T: rows in several groups, each row roughly a mix of its group's directions:
T (111 x 14):
[[ -7   2  33 -17  13 -15 -23 -10  16   8  -2   2 -11   2]
 [ -1   1  29  -4  19  -3 -22 -10  20   7 -25   5  -1  -5]
 [ 14 -15  25  -7   8  -4 -15   5 -27   5  20   5   1  18]
 [ -1  -1 -29   9 -17   3  22  17 -22  -6  19  -3   4   4]
 [ 17 -28   9 -12   0  -4 -26 -17   1 -11  17  -1  17   1]
 [ 19 -10 -14  -5 -16  15  10 -24   4 -19  17  -2  19  -9]
 [ 16  -4  -8 -12 -13  13  10 -25  10 -18  17  -1  21 -14]
 [ -9  10  13  25   0 -24 -13   5  18   3  -6   9 -10 -25]
 [  2   2 -13  17 -17  12   7 -13 -12  -1  24  10 -29  11]
 [-16  11   2   0  10 -15 -20  11   8  19  -3  17 -30   8]
 [-11   3  36 -12  13 -20 -21  -2  15   8  -3   0  -8   0]
 [  5   2  -7  -6 -16  18   9 -30  14 -16  18  10  11 -16]
 [ 16  -5 -21  -3 -12   8  15 -14  14 -18  -3 -12  26 -15]
 [-14  10   4   9   5 -13   3  39  -8  18  -6  10  -1  16]
 [  5   3 -30  22 -10  11  23  19 -14  -3  -5   2  12  -5]
 [ 22  -5 -13   2 -15  12  12 -31   7 -19   9 -14   3  -9]
 [ 10  -2  -6 -15 -13  13   9 -28  14 -18  17   1  18 -15]
 [  6 -13 -25  12 -10  18  16  12 -18  -8   0   1  27   1]
 [  4  -4 -27   3 -12  11  18  13 -27  -2  19   2   1  14]
 [ 15 -18  23  -6   6  -1 -16   2 -27   3  23   6   4  15]
 [  6   1 -18  20  -9   2  19  31 -13   1   0   8  23   1]
 [ -7  25   1   6   2  -2   7 -13  28   5 -22  -2 -22 -13]
 [-23   7  13  -2  14 -13  -9  31  -3  18 -12  11  -3  10]
 [ -7  22 -26  12  -5   4  13   2  -3   9   0   9 -35   1]
 [  6  -3  16   8  10 -10 -10  20 -27  16  10   7 -16  21]
 [ -9  12  23 -12  10 -14 -15 -18  23   4 -10  -6 -21  -9]
 [  7 -25  12 -12   2   5  -6   9 -15  -7   9  -1  37   9]
 [  9   0 -18  18 -18  12   9 -12 -15  -4  25   9 -23   7]
 [-11  -1   9 -12  -1 -15  -1  31 -15  11  23  10   7  20]
 [ -1 -22  20  -6  10 -12 -28  14 -15   5  13  11  13  10]
 [ 20  -6 -22  -4 -10   5  15 -11  11 -17  -2 -16  26 -13]
 [-22  18  -3   8  10 -13  -1  24   1  17 -21   1 -22   2]
 [ 18  -5 -16  -8 -13  11  13 -19   9 -18  11  -6  25 -14]
 [  5   2  20  10  16 -15 -11  26 -18  19  -5   5 -11  15]
 [ -3   8  12   4  10   0  -9 -21  25  -1 -29  -7 -11 -20]
 [ 14   5 -20  23  -8   8  23   9   5  -7 -18  -4  21 -14]
 [ 16  -4  -9 -13 -12  11  11 -22  13 -18  11  -6  25 -14]
 [ 24  -1 -13   9 -18  14  12 -20  -3 -12  26  11   3  -8]
 [-24   1  12  -1  18 -14 -14  22   1  14 -26  -5  -7   5]
 [  4   1  25 -13  17   1 -21 -24  20   5 -16   1 -10  -1]
 [ -5   2  15   9  13 -13 -12  25 -21  19  -2   8 -18  17]
 [ -8 -11  12 -16  15 -10  -9   8  13  -1 -28 -21  22   0]
 [-20  20  -3   8   6 -10   1  25  -1  20  -9  13 -23  10]
 [  9   6 -18  12 -13  15  36   5 -12 -10  -3 -12  15  -3]
 [  6   3  18   5  19   8 -17  -9  18   8 -34  10   2  -7]
 [-19   9   6  -5  16 -14 -25  11   8  18  -9  17 -22   2]
 [ -2  21 -21  15 -10  12  36   9  -4   0 -11  -7  -4  -3]
 [  0   2  19   8  15 -14 -11  26 -19  19  -5   5 -14  17]
 [-14  10  19  18   2 -26 -14   5  19   3  -8   3 -11 -22]
 [  5 -11  16 -15   7  -7 -28 -29  22  -5   0  -2  -3  -8]
 [ -4  -2  13   0  17 -18 -10  29 -16  17 -13 -10  -8  18]
 [ 10  -5 -35  11 -10  24  19  -1 -16  -9  -1  -1   7   0]
 [ -6  -2  30   8  16  -8 -23  -2  15   5 -25   4   1 -11]
 [-12   5  22  -1  18 -17 -15  21  -9  19  -9   2 -17  12]
 [  9  14 -17   6 -12  15  29 -21  11 -12  -8 -15  -4 -11]
 [  6   4 -20  19 -10   2  21  30 -14   2   2   7  19   1]
 [ 14  -6 -30   1  -9   4  15   0   7 -14  -9 -15  27 -13]
 [ -6  -1   6  11  15 -17  -9  29 -12  17 -21  -8 -13  15]
 [-15  23  12   6   3 -25  -1   5  23   6 -11  -1 -17 -19]
 [  6   3 -31  18 -12  14  25  10  -5  -8 -10  -3  17 -10]
 [  6   4 -34   5 -15  10  28   9 -16  -6  11  -5   3   3]
 [-13  10  28  -8  14 -16 -19  -7  19   8 -12   0 -17  -6]
 [-21   1  15  -5  16 -12 -20  27  -8  17  -4  15  -6   9]
 [  5   1 -24  -1 -19  15  16 -24  13 -18   9  -2   9 -14]
 [ -7  -3  29  -4  20 -16 -19  18  -7  15 -11  -3  -9  13]
 [ 17   2   7   5  -8   4  13 -27  24 -15 -11 -18  10 -16]
 [  2   7  14  -2   7  -4 -10 -29  27  -4 -18 -10 -13 -17]
 [  1 -21  30 -13  11 -11 -29  -3   3  -1   4   3  17   2]
 [ -3   2  24  23   9 -14 -16   2  18   2 -22   3   3 -20]
 [  2  19 -13  10 -10  14  35 -10   6  -8 -13 -15  -3 -12]
 [ -8  -3  34  -5  15 -14 -28  -4  15   8  -9   7  -5  -3]
 [ -3   0  35 -12  14 -13 -25 -11  16   6  -7   2  -9   1]
 [-12  -8  -7  -6   7   1  -7  32 -28  11   7  14   9  15]
 [  0 -23  -4  -9   3   0 -14  19 -29   1  19   9  17  13]
 [ 12   2 -27   5 -18  14  18 -19  11 -16   9   0  12 -15]
 [  7 -22  14 -15   9 -10 -37 -13   8  -1  10   7   5   2]
 [ -3   6  23 -17   8 -13 -18 -19  10   7   9  -3 -29   5]
 [ -5   6  25  -9  13  -9 -19 -21  21   3 -14  -5 -19  -8]
 [ -5  -1 -24  12 -16  -1  21  27 -20  -4  14   1  13   3]
 [ 14 -23   5 -13   0  14 -17 -25 -12  -6  20   1  -5  15]
 [-12  -9  16 -12  15 -16 -35   8   3  13   4  15  -7   9]
 [  2 -23   0 -10   1   1 -12  18 -26   0  20   7  21  16]
 [ 14  -5 -19  -1 -17  15  15 -23  13 -19   7  -6  17 -11]
 [ 13 -27   8  -7  -2   3  -5   5 -16 -10  15  -4  34   8]
 [ 10   9 -35   2 -14  14  30  -2  -8  -7   4 -10  -2  -1]
 [-13  27 -15  12  -3   7  30  10   2   5 -17  -5 -15  -5]
 [ 14   3 -24   6 -20  15  18 -19   5 -14  17   6   6 -12]
 [-11   2   9  -6  12 -17 -32  -4  14  13   0  14 -26   1]
 [ -4  -2  13 -18   7   3 -17 -35  13  -4  -2 -11 -22  -3]
 [ 16 -10  -9 -24   0  23  13  -4 -16  -3   7  -7  14  26]
 [ 17 -14  -2   9 -11   5  20  10 -18 -12   8 -13  32   3]
 [  0  19 -26  14 -11  15  32   5 -11  -1  -2  -2 -11  -3]
 [  5  22 -11  10   1   7   9 -17  26   0 -23   2 -13 -20]
 [-11  25  -9   8   2  -5   0  -7  13  10  -9   7 -38  -8]
 [  7  -1  14  12  12 -10  -9  27 -26  17   1   8 -11  18]
 [ -4  15 -16  24  -6   0   8  13 -13  11   7  14 -31   7]
 [-14   4  26  -8  20 -17 -15  17  -2  16 -14  -4 -12  12]
 [  3  -1  -4  -8 -15  19   4 -30   9 -17  22  12   9 -14]
 [  8   3 -15  10 -13  16  35   8 -13  -9  -2 -12  20  -1]
 [-16  -8  24 -14  19 -13 -19  13   3   7 -21 -11   7   7]
 [ 13 -23  23 -18   9  -6 -18  -2 -17  -3  14  -7  15  11]
 [ 11 -20   8 -16   4  -5 -31 -27  14  -7  11   1   1  -2]
 [-13  10  26 -10  13 -15 -19 -10  21   7 -11   0 -18  -6]
 [-17  -7  -4  -9 -18 -18   4   3 -11 -10  37 -12  -5   3]
 [  0   3  29   1  10  -6 -12   9 -19  16  13  13 -20  18]
 [  9  13   5   4  -5   3  11 -29  31  -8 -14 -12  -7 -14]
 [ 18   4   4   7  -8   5  17 -22  23 -14 -14 -18  14 -15]
 [ -9 -14  15 -10  13 -15 -34  14  -6  11   9  15  -2  11]
 [-14  -7  31 -19  17 -12 -17   5   5   7 -15 -13   2  11]
 [ -9 -11  23 -10  14 -16 -35   6   3  10   6  13  -4   8]
 [-12  12  32  -6  10 -26 -15   9  15  12  -2   4 -10  -1]]

which group is each row in? (one row of each group first):
[ 15   8   4  14  17  13  -7   1  13  12 -35  17   4  -6] | (93)
[ 16   8 -22  15 -19  13  16 -14  -4  -8  23  13  -9  -8] | (9)
[-25  17   9  -4  14 -10 -12  15   8  19 -14  13 -22   4] | (39)

[  1  13 -24  16 -10  10  32  21 -14   2  -4  -2   3   3] | (39)
[ 20  -9 -21  -6 -12   8  15 -12   7 -17   4 -14  26 -10] | (9)
[  0  -1 -16   5  -9   1  18  33 -23   4  14   7  15  13] | (93)
[ -2   1 -32   9 -17   7  25  13 -19  -7  15  -5   4   1] | (93)
[-20   6   8  14  11  -9 -11  22  -9  18 -14   7 -25  12] | (9)
[ -2   5 -25   1  -6   3  15  -2  23 -11 -22 -12  19 -19] | (9)
[-11  12 -16  11  -6   0  24  30 -20   8   2   0  -7  14] | (39)
[ 19 -12 -10  -5 -12  12   6 -22  10 -19   8  -6  27 -12] | (9)
[ 20  -6  -9   5 -16  13  24 -19  -1 -19   7 -19  15  -7] | (39)
[-16  13   7  22   1 -21  -9   6  18   3 -11   6 -13 -26] | (93)
[ 13  -5 -25  -5 -11   6  14 -11  13 -18  -4 -13  26 -16] | (9)
